One turn moves every row onto another: examples first, then more rows asked
pefo: [ 42  -4  14  16  11 -16  20 -10  19  -8  18 -11   4  10  -8  -7   6  26
   4]
moli: [-14  12 -19  -7 -13   9  15  12  -3 -15  22 -20 -40  -4  10   3  -4   0
  -6]
lizon: [ 10 -20  37 -30  11   4  26   1  15  -9  -2   2  -3   8  -3  10   5  14
 -22]
sif: [ -7  10  -6   6 -20  14   5   4  11 -10  47  -2 -30   1  11  -4  -6  -6
   8]
lim: [ 23   5  -2 -12  20 -11   1 -21   7 -19  14  -8  21  16   4   5  -1  35
 -20]
kero: [-22 -19  36  -3 -13 -13  -4  19  11  16   2  -3 -11  15   3  -2   6  20
   8]
kuga: [ 15   7  -4  -1  38 -32  -9  -8  -5   6  16   9   7  13   3  -2  10  -1
 -13]
vekul: [  7  -2  16  -4  35 -17  20   1 -10  12   2 -12  -5  -4   7   2  25 -13
   9]
kaper: [  7  -4  19 -25  27  12 -11 -12  -5   6  13   7   4  10   8  12  16  13
 -28]
Latu: [-14   2  -3  -4 -31  -8  10  17   8 -18  36 -11 -25  12   8  -3 -13  -6
 -16]
vava: [-15  -4  -1   0   7 -29  10  15   7   6 -15 -11 -26   3  -4  -1  -2  26
  24]
sot: [ 18  10 -15   3 -31  -2  -6 -34  -3  -2   7 -13   1  -6  -9  -1 -21  10
 -21]
pavif: [ 14   0 -26 -12  27   8  12   8   0  25   2 -31  10   6   8  -9   5   2
  -7]
fazen: [ 31  -8  -9  -2  14  20   4   0  31  20  25  -1  13  17  -1 -14  -9  12
  -4]
Lamor: [ 37  -5   0   6  17   6  32 -10  24  -6   8 -10   8   0  -6   0   0  23
  19]
Gogu: [  2  10 -22 -12 -12   0  -2 -22  -9  19  -3 -14 -21 -17  -5  -4 -15 -17
 -17]
zanos: [ -3   1   2 -24 -20  15  -6 -31   1   5   3  15  -4 -12  -4   8 -20 -14
 -22]
Gesus: [-10   4 -10  20 -24  -7   3  14 -18 -13  28  17   0   7  -1  14   0 -16
  -2]
kapo: [ -5  10  -8  -2 -17 -18  -7 -28 -15  11   9  -8  10  -9   6  -3 -13 -28
  -8]
geni: [ 11 -25  43 -17   1  12  22   8  16   6  11  -2  15  15   3   2   8   1
 -13]
Kifi: [-11  -6  16   0  -4   4   7  -2  23   0   7  -4  -7   2   8   1  -1  41
  38]
dedan: [ -3   3 -21  13 -30  -1  12  11 -17 -29  13   1  -2   4  -5  21  -8  12
 -10]
rutu: [-15  -6  12  17   2 -15  -3  11  -4  19   0  -5  -1   4   4   3  14  18
  39]
Gifov: [ -4  -2   7 -18 -37   1  -4 -21   0   8  11 -17   6   1   3  -7 -21 -12
 -30]
golo: [ 14 -11   3  -1  26 -23  27  17  -7  17 -11 -18  -7   2  -6  -2  15 -11
  -5]
gelo: [ 10  10 -13  -5 -20   5  -2 -36  15   3  22   0   4  -9   2  -9 -27 -10
   2]
Fatug: [  0 -15  12  13 -16 -16   4  12  18   0  -4   1  -3  14 -14   2  -7  45
  17]
dafa: [  4 -19   0 -30  11   0  13  17  17  14   7 -10  22  23   8  -9 -11  -5
 -27]
teru: [-26 -18  20 -18  -2   1  10  15   5   2 -18   6  -6   3   0  15   0  27
  17]
Tomol: [-13   4  -9   4 -22  27   7   7 -17 -16  18  17  -8  -5   1  27   2   0
  -3]

pavif moves to lim
zanos moves to Gogu
Fatug moves to kero
Where do these go?
vekul moves to Lamor
Latu moves to Gesus

One turn moves every row onto another: examples first, then more rows asked
Ruki: [-21  -6 -19  -4 -32   6  16   1  17 -19   8  -5 -33  33   3   6  19  10
   1]
vapa: [ -5  -7   1 -22  -8  -4 -16  17  20   6  11  14 -30   2  47   8   3  -5
  -2]
rar: [-12 -25 -27   6 -34  15 -20 -23   5 -21  22 -18 -18   9  19   0  -6  16
  27]
tudu: [ -1  13  -9 -11  -8  -1 -20 -34  17   1  39   2   0   9  12 -20 -10  14
  -6]
lor: [ -6 -14 -18  20  -6  16 -13  10  22 -28  11 -10  -4  -3 -24  -4   5  -7
  31]
fulom: [-23   2 -21   0 -14   4  14  10  -1   5   5  23 -12   3 -18  -9   6  22
 -26]
makis: [ 11  21  -1 -19  -5 -12 -22  22  -4  14  23  -4 -11 -15  18 -15  12  -4
  -1]
zadu: [ -1  12 -10  18  -6  17  34  25  16  -1  21   2 -17   3  -5   1   0  17
   3]
gez: [ -4 -17  -1  26   9  -6  -4  -5 -21  11   0   9  -3  18  -9 -28   7  22
  15]
vidi: [-27   5 -22   2   2 -17 -25   9   1 -10  -2  -2 -17  21  17 -12  -8 -34
  10]
nerev: [ -1   4   0   5  -6  34  35  -5   1  -2  -8   2 -30  -1   5   7   4   6
   5]
Denuf: [-14 -19 -21  13  -7  -5  11 -10   1   3 -21   8 -11  23  -6 -31  12  -3
  13]
zutid: [-30 -37 -47   9   2  -3 -12  -8   1  15  14   0 -19  -2  15  -3   4  13
  16]
gog: [-12   3   8  11 -15  27   6 -18   5 -21  14  15  -1 -21 -18  10   5  11
   0]
Des: [ -2 -21 -11  14   9  21 -29  12 -14 -12   6  -9 -14  -5 -22   0   3  13
  22]
lokas: [ -7  -7  11  12   2  19   1  15  -1 -10 -10  14   1   5   4 -29  -3  35
  18]
sebuf: [-22  34 -15  14   1   5 -38  -1   8  14  20   5  -6 -14   0   5   3  16
  -7]
mulor: [-27 -21 -12  24 -15  17 -22 -15   6  -7  29  14  -4  11  22  -5  10  14
  42]
bol: [-19 -11 -39  20  -6  10 -12  13  12  21   4  -8 -38   0   4  11  -2  26
   4]
pafeb: [ -7   7  -2  -7 -10 -27 -24   4  10 -11  25 -13  -5 -19  39   1  24  -8
   9]
godur: [ 18  21 -14  -4 -29 -16 -14  15 -10 -16  19   3   2  -9  -1  -2  20   3
  -4]
Lok: [-17  11  -9   5  16 -24   4   3 -17 -23 -15   1  -8 -10  34  -2 -13   8
  11]
dumen: [ -4 -19  -9   6  17  13   2  17   2  -8 -12  -5  -7 -22  -7 -12 -11  29
   8]
Gadal: [-15 -26 -39  12 -29 -14  -2 -19   5   1  23 -12 -13  19  21 -16  -8  24
  12]
limiv: [ 19  13  -7 -10 -24 -17  -4 -12 -21  -9  -4   4  -2 -14   7   0  22  -3
  -6]
bupo: [  1  -6  14  -3  -2 -16  -5   1  30   4  27  10 -13 -10  46   9  -1  -5
   6]
reg: [ 14  19  16 -16  -5  -6 -17  -4  -9  11  13  -2  -8 -19  25 -13  13  -8
   7]
sar: [-13  -1   7  42 -16  19  -4 -25  11   8   9   6 -17   7  18   4   4  24
  30]
porek: [-19 -15   3  12 -22   6  14 -11  -4  -8   2   7 -16  41  30  12  -9  -6
   9]
vudab: [-23  30  -6   9   0   7 -30 -27  -4  21  -2  12 -11 -10  11   1   8  11
  -7]
Saza: [ -4   5 -25 -30  -8  13 -31 -25   9  -1  22  -6 -17   4   9 -11  -9  10
 -14]
Gidim: [-13 -12  -9  12 -18  -7  27 -23  27 -21  19 -18 -19   7  -1  16  12   6
   8]
mip: [-12   6  -5 -19 -15 -24 -23   5  -1  -2   8  -3 -14  -3  46  -8  28  -7
   2]
zafeg: [-14 -20 -22  15  -7  -4   6  15  13 -13  27 -18 -15  12   9  31 -20  -6
   2]
dele: [-18  21  -6   6   6  -8 -13  26  -9 -38   2   3  -6  -1  29   0 -12  12
  22]
nuzuf: [-19   6  -4  16   6 -20 -20  -9   8 -18   9  -6  -2   6  16  -7 -11 -37
  21]

lokas moves to Gadal
Gidim moves to nerev
Where do these go?
porek moves to fulom
limiv moves to vapa
lor moves to sar
tudu moves to Lok
mip moves to makis
zutid moves to Des
vudab moves to vidi

